One vector is turned by the same rotation once a step. Each row is the vector after some number of steps, and that number follows the row.
The counts run from 0 to 151.
[ 18  -9  -5  34 -15 -18 -14  13  -5  -1   4  -9 -11  -1 -12   1 -22  -5
   5   7  -3  27  -6  14 -18   4 -16  14   2   9  -6   8  14  17  10  16
   6  20  -5  14 -16  16 -17  -9 -36  13 -10 -16   6  -9   4  15   4  14
 -10  -1  26  -7 -12   6   0 -11 -16  19 -12   2  -5 -14  -9  -4 -11   3
  -5 -17   3   8 -15   4   1   4 -29  -5 -11 -27   9 -17  17]	145
[ 18 -24   0  41 -12 -16  -4  10  -7  -2   4  -5  -9  -3  -9  -4 -11   0
   5   9  -3  15  -6  12 -11  -4 -14   8  11  14  -9  13  15  12  11   8
   4  20  -1  10 -11  16 -23 -14 -14  13  -5   2  16  -6  -1  12   0  14
 -10   4  13   7 -12  10   7 -15 -14  26 -12 -13 -15 -14 -15  -2 -15   2
  -9 -22 -11   2 -15  18  -8   1 -33  -8 -15 -28   0 -18  29]	77
[ 20 -18  -1  30 -12 -23 -10  10 -11  12   5  -4  -8   3 -15   1 -19  -5
   7  10 -10  11 -17  14 -21  -9 -22  -5  12  13 -10   7  16  11  13   5
   2  30   9  13  -7  20 -16  -9  -5  19   3   0   9 -12  -2  12   0   8
 -12  -9  29  13 -12   6   4 -21  -9  18  -5 -15  -8 -21  -7   1  -6  -5
  -4 -12  -6   9 -14  16   3   1 -27  -4 -10 -18   5 -27  28]	39
[ 20 -11 -11  24 -12 -23 -12  12  -6   2   3 -11  -2   3  -9   3 -14  -3
   9   3  -8  25 -13  19 -19  -7 -14   6  11  15   3   0   9   4  19  13
   5  27  -1  15 -20  10 -24  -9 -29  27 -12  -4  10 -11  -1  13   5   7
 -12 -10  26   6  -9   1  -3 -15  -9  15 -12  -8  -5 -19 -15  -3  -8  -4
  -1 -13  -1   7  -9  12   1   5 -28  -4  -9 -17  13 -21  28]	34
[ 21 -19  -2  28 -15 -23  -9   9 -10  13   2  -2  -7  -1 -16  -2 -19  -8
   6  10  -9   8 -16  20 -18 -10 -18 -10  18  12  -4   2  14   5  18  11
   2  28   8  16  -5  19 -11  -7  -8  21   4   1   9 -11   1  14   4   3
 -10 -13  27   9  -8   7   4 -22 -13  13  -7 -13  -7 -19  -5  -1  -2  -3
  -3 -15   1  15 -16  14   0   1 -24  -5 -10 -17   9 -23  28]	38
[ 24 -15  -7  35 -13 -17  -6  10  -6  13 -11  -4  10   0 -19   0 -10  -4
  -1   4   8   9 -23   9 -19  -6 -23  -4  18  12  -3   1  15  12  17   5
   6  29  11   9   5  20 -15  -8  -6  13   0   3   6 -11  10  13  -3  12
  -5 -10  26   4 -11  17   3 -17 -19  27  -4  -4  -6 -11  -8   4  -7   7
   2 -11  -3  17 -18  16   6   5 -27  -2 -14  -6   7 -30  24]	117
[ 13 -26   0  38 -10 -16  -7  12  -8   2   2  -4 -14  -6  -9  -4 -17  -1
   5   9  -6  15  -2  16  -8  -3 -12   5   9  15 -14  14  16  12  12  10
   3  20  -2   9 -14  18 -19 -13 -18  11   0  -2  12  -4  -3  13   6  13
 -10   5  20   4  -8   5   7 -17 -15  17 -10 -10 -13 -15 -17  -2 -11   2
  -7 -24 -10   7 -18  19  -8   0 -32  -8 -15 -32   1 -17  23]	151
[ 30 -14   1  39 -23 -26   2  10  11  18   7 -15   3   7 -26   5 -16   4
 -11  -6   2  23 -18   6  -9   0 -26   7   0  12 -13  -1  26  12   4   8
   2  17   4  15  -4   5 -18  -3 -20  11  -9   5  15   1   6   7  -8   6
  -7  -8  16   7 -13   8   8 -19 -17  14 -15  -5  -5 -19   7  -1 -19  17
   9  -4   4   9 -10  10  -7   2 -28  -2  -5 -20   1 -16  23]	91
[ 30 -19   7  23 -18 -30  -6  17  -2  14  10  -4 -17  -1 -10   8 -13  12
   0   3   7  21 -11  19 -21 -11 -17   2   2  18 -14   9  10  15   1  -1
   5  19  13  13  -4  18 -21 -14 -12  21  -9   1   6  -8  -4   9   3  16
 -17   5  15   2   0   3  -2 -21 -11  18 -14  -7  -3 -20  -1  -3 -16   3
 -12  -5  -5   9 -18  11   7  11 -31  -9  -9 -28   3 -19  25]	126
[ 20 -13  -9  39 -11 -22  -6  16  -3  18  -3  -7   7   4 -16   2 -13   1
   1   4  -4  20 -20   9 -18  -9 -23   2  10   8 -15  -1  15  14  14   4
   3  29   7   5   1  15 -19 -11  -8  16   1   6   5  -8   5   6   0  10
  -7  -7  28  11 -13  13  -6 -21 -13  24  -1 -11  -7 -16  -9   6 -11   2
   8 -18 -10   7 -12  19   4  -2 -25  -3 -11 -10   9 -27  23]	41
[ 22 -13  -9  41 -11 -20  -5  11  -4  11  -5  -3  10   4 -22   2 -10   3
   3   1   3  16 -23   8 -17  -7 -23   2  15   6  -4   0  17  12  19   7
   4  31   5  10  -1  18 -20  -7  -9  16  -2   5   7  -9   5   7  -2   8
  -5  -5  26  11 -15  17  -2 -20 -18  21  -6  -9  -8 -15  -6   4  -8   5
   5 -13  -2  10 -12  18   6  -2 -25  -6 -11  -7   7 -29  27]	116
[ 22 -11  -8  18 -14 -23 -16   6  -3   6   6 -10  -7   4  -7   4 -13  -8
  11   8  -8  22 -13  21 -19  -6 -14   2  10  16   4   2   7   4  20  18
   5  30   2  15 -20  10 -20  -9 -31  24 -11  -8  11 -11  -3  15   4   3
 -14 -10  25   3  -6   1  -3 -13  -5  20 -10  -6  -4 -17 -10  -5  -8  -5
  -9 -14   0   9 -18  10   5  10 -29  -4  -9 -19   9 -22  27]	33
[ 21 -26  -2  30  -2 -19  -2   2   7  17  -8 -17  -1   0 -13  12 -10   4
  -3 -12  14  22 -15   8  -9   1 -19   7   7   6  -7  11  24  -3  16  20
   7  25  -7   6  -5  11 -19  -2 -29  14  -9   7  10   9   8  14  -5  12
 -12   0  27   9 -10   4   4 -14 -12  12 -19  -5   0 -16  -9   0  -7  13
   6  -2   4  16  -9  14  -1   0 -38  -8  -1 -19   5 -21  29]	23
[ 19 -18   1  31  -4 -13  -8  13   1  18   7  -6 -15  -1 -15  10 -22   1
   9  13   4  19  -7  14 -15   3 -17   7   0  -3 -18  16  29  12   6  18
   3  28  -8   9  -9  20  -6  -6 -26  10   2  -8  11  -3   1  10   3   6
  -4  -3  32   1  -7   0   0 -17 -11  17 -13   5  -4 -16   2   0 -10   2
 -12 -17   3  14 -20  -2   8  10 -24  -8 -10 -26   4 -19  31]	64
[ 20 -12  -2  39  -6 -12  -5  14   3  14   5  -5 -11   1 -15  10 -20   5
   9  10   2  27  -7  13 -12   5 -18  13  -1   0 -19  15  27  16   7  18
   2  29  -6   5 -12  17 -10  -5 -30   9  -1 -13   8  -3   4   5   2   9
  -2  -2  29   2 -10   2  -2 -18 -11  19 -10   5  -4 -19   0  -2 -14   5
  -4 -16   4  11 -12  -1   7   6 -24 -10  -7 -24   3 -19  27]	65
[ 28 -18   8  18 -24 -21 -12  14   0  30   7 -12  -5  -9 -13   7 -15  -5
   2  12   6  18 -11  15 -12  -5 -24   3  -1  10  -7  11  16  12   2   9
   3  19   1  12   7  11  -9   0 -18  25  -5   6   4  -1   1  11   5  14
 -14  -6  19   1   0   4  -4 -14 -11  20 -11  -4  -9 -22   6  -5 -14  13
 -16   4  -2  16 -28  10   4  14 -25  -6 -18 -32  -2 -14  23]	131
[ 35 -13   7  28 -22 -24  -5  19   7  16   8  -7  -2  -4 -10   9 -12  13
  -1   0  10  26 -17  11 -18  -8 -22  16   1  12  -6  13  13  15   3  -3
   6  23   4  11  -2  14 -23  -8 -17  24 -12   9   6  -1   0   5   1  20
  -7   1  10   1  -5   5  -7 -21 -13  19 -17  -3  -8 -20  -1  -6 -21  13
  -7  -7  -4   5  -9  10   2  10 -26  -8  -6 -27  -1 -18  23]	53
[ 22 -20  -1  35  -9 -16 -12  16   8  27  -5 -16   4 -12 -21   8 -10   2
  -1   3  10  27 -13  13  -6  -2 -19  11   6   1  -4  12  28   1   7  13
   5  20  -9   5   2  14 -10   3 -26  27  -4  10   5   2  13   6  -3   9
  -4  -7  21  -2  -2   1  -6 -19 -16   7 -18   3  -6 -17   2   4 -11  15
  -7  -1   0  20 -16   8   2   5 -24  -9 -15 -21   6 -18  29]	135
[ 18 -12 -12  26  -8 -24 -16  10   2  12   1 -11   4   0 -13   6 -14  -5
  10   2  -7  29 -17  21  -7  -2 -15   6   9  12   0   0  11   6  21  16
   5  31   0  10 -18   3 -24  -7 -32  27  -8   2  11  -7   1   9   7   5
  -9 -12  27   8  -9   2  -6 -18  -8  15 -11  -8  -3 -20 -14  -2 -10  -2
   3 -10  -1  10  -5  14   0   2 -29  -5  -6 -18   7 -20  24]	109
[ 24 -11 -13  24 -10 -21   1   7  10  11  -1  -7   2  -1  -9  11  -8  -3
   6  -3   8  18 -19  11  -9  -3 -18  -1  10   8  -8   9  13   8  25  21
   8  28   4   7  -9   4 -18  -2 -35  19 -11  -6  11   1  10  13  10   4
  -2  -2  25   6  -9   8  -7 -15  -8  23 -14   0  -1 -17 -15 -11 -13  12
   7  -7   7  17 -14  10   0   7 -32 -14  -7 -23  -3 -12  33]	104
[ 28 -15   6  24 -23 -23  -7  18   5  26   1  -8   0 -10 -12   4 -13  -2
  -1   7   8  17 -15  14  -9  -6 -25   2   5  13  -6  10  16  14   9   7
   5  20   8  10   8  13 -15   1 -15  27  -4   9   2   1   8   9   5  13
 -13  -7  16   1   1   9  -6 -19 -15  16 -14  -4  -7 -23   3  -6 -20  19
  -8   2   1  20 -26  11   3  12 -26  -9 -13 -31  -5 -12  22]	130
[ 30 -20   4  20 -20 -29  -4  17  -4  15   6  -3 -16  -4 -12   3 -10  10
   0   2   9  13 -11  21 -24 -12 -16  -6   9  20 -11   6   9  14   4  -1
   5  18  15  13   0  22 -23 -11  -9  20  -9   4   6 -11  -3  14   3  15
 -19   5  19  -1   3   6  -2 -17 -16  13 -16  -5   4 -19   2  -1  -8   5
 -15  -3  -3  18 -20  11   9  13 -30 -10 -10 -23   2 -18  26]	125
[ 33 -21   1  23 -19 -24  -3  16   0  14   5   1  -8  -8 -19   9  -6   9
  -3  -1  19  16 -17  17 -16  -7 -16  -5   9  18  -5   9  13  16   1  -2
   5  19  15  13   1  21 -22  -9 -13  20  -7   7   5 -10  -2  12   0  14
 -13   2  14  -3   1  10   2 -18 -16  10 -12  -1   2 -19   4  -2  -7   9
  -9   5  -3  20 -21   5   7  14 -32 -10  -8 -23   3 -20  24]	50
[ 15 -15  -5  43 -12 -19 -14  16  -4  -1  -5  -8   0  -5 -16   0 -16  -1
   1  -1   1  32  -6  17  -7   3  -7  14  10  12  -3   9  15  17  15  15
   3  18  -2  12 -19  14 -25  -8 -33  12 -12  -1   3  -3   6  10   2  13
 -11   3  21  -5 -10  10   6 -14 -20  10 -11  -2  -5 -14 -14  -1  -9   4
   2 -18  -2   8  -9  11  -4  -2 -31  -6  -8 -24   9 -20  17]	72
[ 20 -24  -4  44 -14 -15  -6   6  -2   4   3  -9   2   0 -20  -1  -8   2
   2  11   4  20  -9   5  -8   0 -17  11   7  16  -8  12  20  16   8   5
   5  21  -3  10  -9  10 -22 -15 -15  11  -7   3  19  -5  -1   9  -3  10
  -7   2  11   5 -13  12   5 -15 -14  30  -8 -12 -17 -15  -9   6 -17   3
  -9 -17 -14   3 -17  20  -6   1 -33  -5 -16 -15  -1 -21  27]	3
[ 24 -12  -9  18 -10 -22  -6   6   8  11  -1  -4  -3  -2  -7   9  -7  -9
   7   1   6  15 -16  17  -7  -3 -17  -6  12  12  -2   4  11  10  26  24
   6  29   5   9  -7   7 -16  -4 -33  18  -9  -7   9  -1   9  17  15   2
  -7  -9  25   5  -4  10   0 -15 -10  24 -13  -1   3 -20 -14 -11 -12   9
   4  -3  11  19 -19  12   0  12 -32 -13  -7 -23  -4  -9  27]	105
[ 23 -22   0  28 -19 -21  -1   8   4   7  10 -10  -5  -4 -19  -1  -7  -7
  -3   6   5  11  -2   7 -15  -5 -18   0  14  21  -5   0  16  11   0  10
   4  15   4  10  -2  13 -17 -13 -17  17  -9   1  20 -13   7  16 -10   0
 -12  -6  11  -4  -3  10  10  -7 -19  26 -13  -7  -1 -13  -2   6 -14  12
 -17 -12  -3  25 -31  16  -3   8 -32  -4 -20 -13   2 -18  30]	7
[ 17 -28  -2  43 -12 -11  -7   4  -6   1   5  -6  -8  -2 -16  -2 -11  -5
   4  11   1  14  -7   8  -8   3 -13   6  11  18  -5  11  17  13   5   6
   3  22  -4  12  -7  14 -18 -14 -15   8  -6   3  18  -8  -6  12  -4  10
 -10  -1  13   7  -8  12  14 -14 -15  27  -7 -14 -15 -15  -9   4 -10   2
 -15 -18 -15   7 -20  21  -8   4 -34  -2 -13 -23  -1 -26  27]	2
[ 25 -15 -10  23  -4 -21   3   6  11  10   1  -9  -6   6  -6  12  -9   7
   4  -3   7  20 -17  11 -11  -2 -17   4   4   7 -10  14  14   4  20  16
   7  29   2   5 -11   8 -18  -5 -34  16 -13  -5  12   3   6  13   9   8
  -4   1  25   9 -10   8  -7 -17  -8  27 -16   0   5 -17 -16 -10 -15   8
   2  -9   5   9 -10  12  -2   8 -35 -13  -3 -21  -3 -15  33]	103
[ 18 -19  -3  22 -13 -27 -10  11  -5  16   3  -8  -6  -2 -21   7  -9   2
  -2   8   8  16 -13  13 -27  -8 -18  -4   5  16 -12   3  14  20   0   4
   4  22  11  10  -1  22 -17 -13 -11  14  -2  -1  11 -12  -2  11  -3  17
 -19   2  24   1  -6   8   2  -9 -13  23  -6  -6   1 -16  -3  11  -5   6
  -9  -7 -11  15 -20  17  14   5 -34   1 -10 -10  10 -28  22]	45
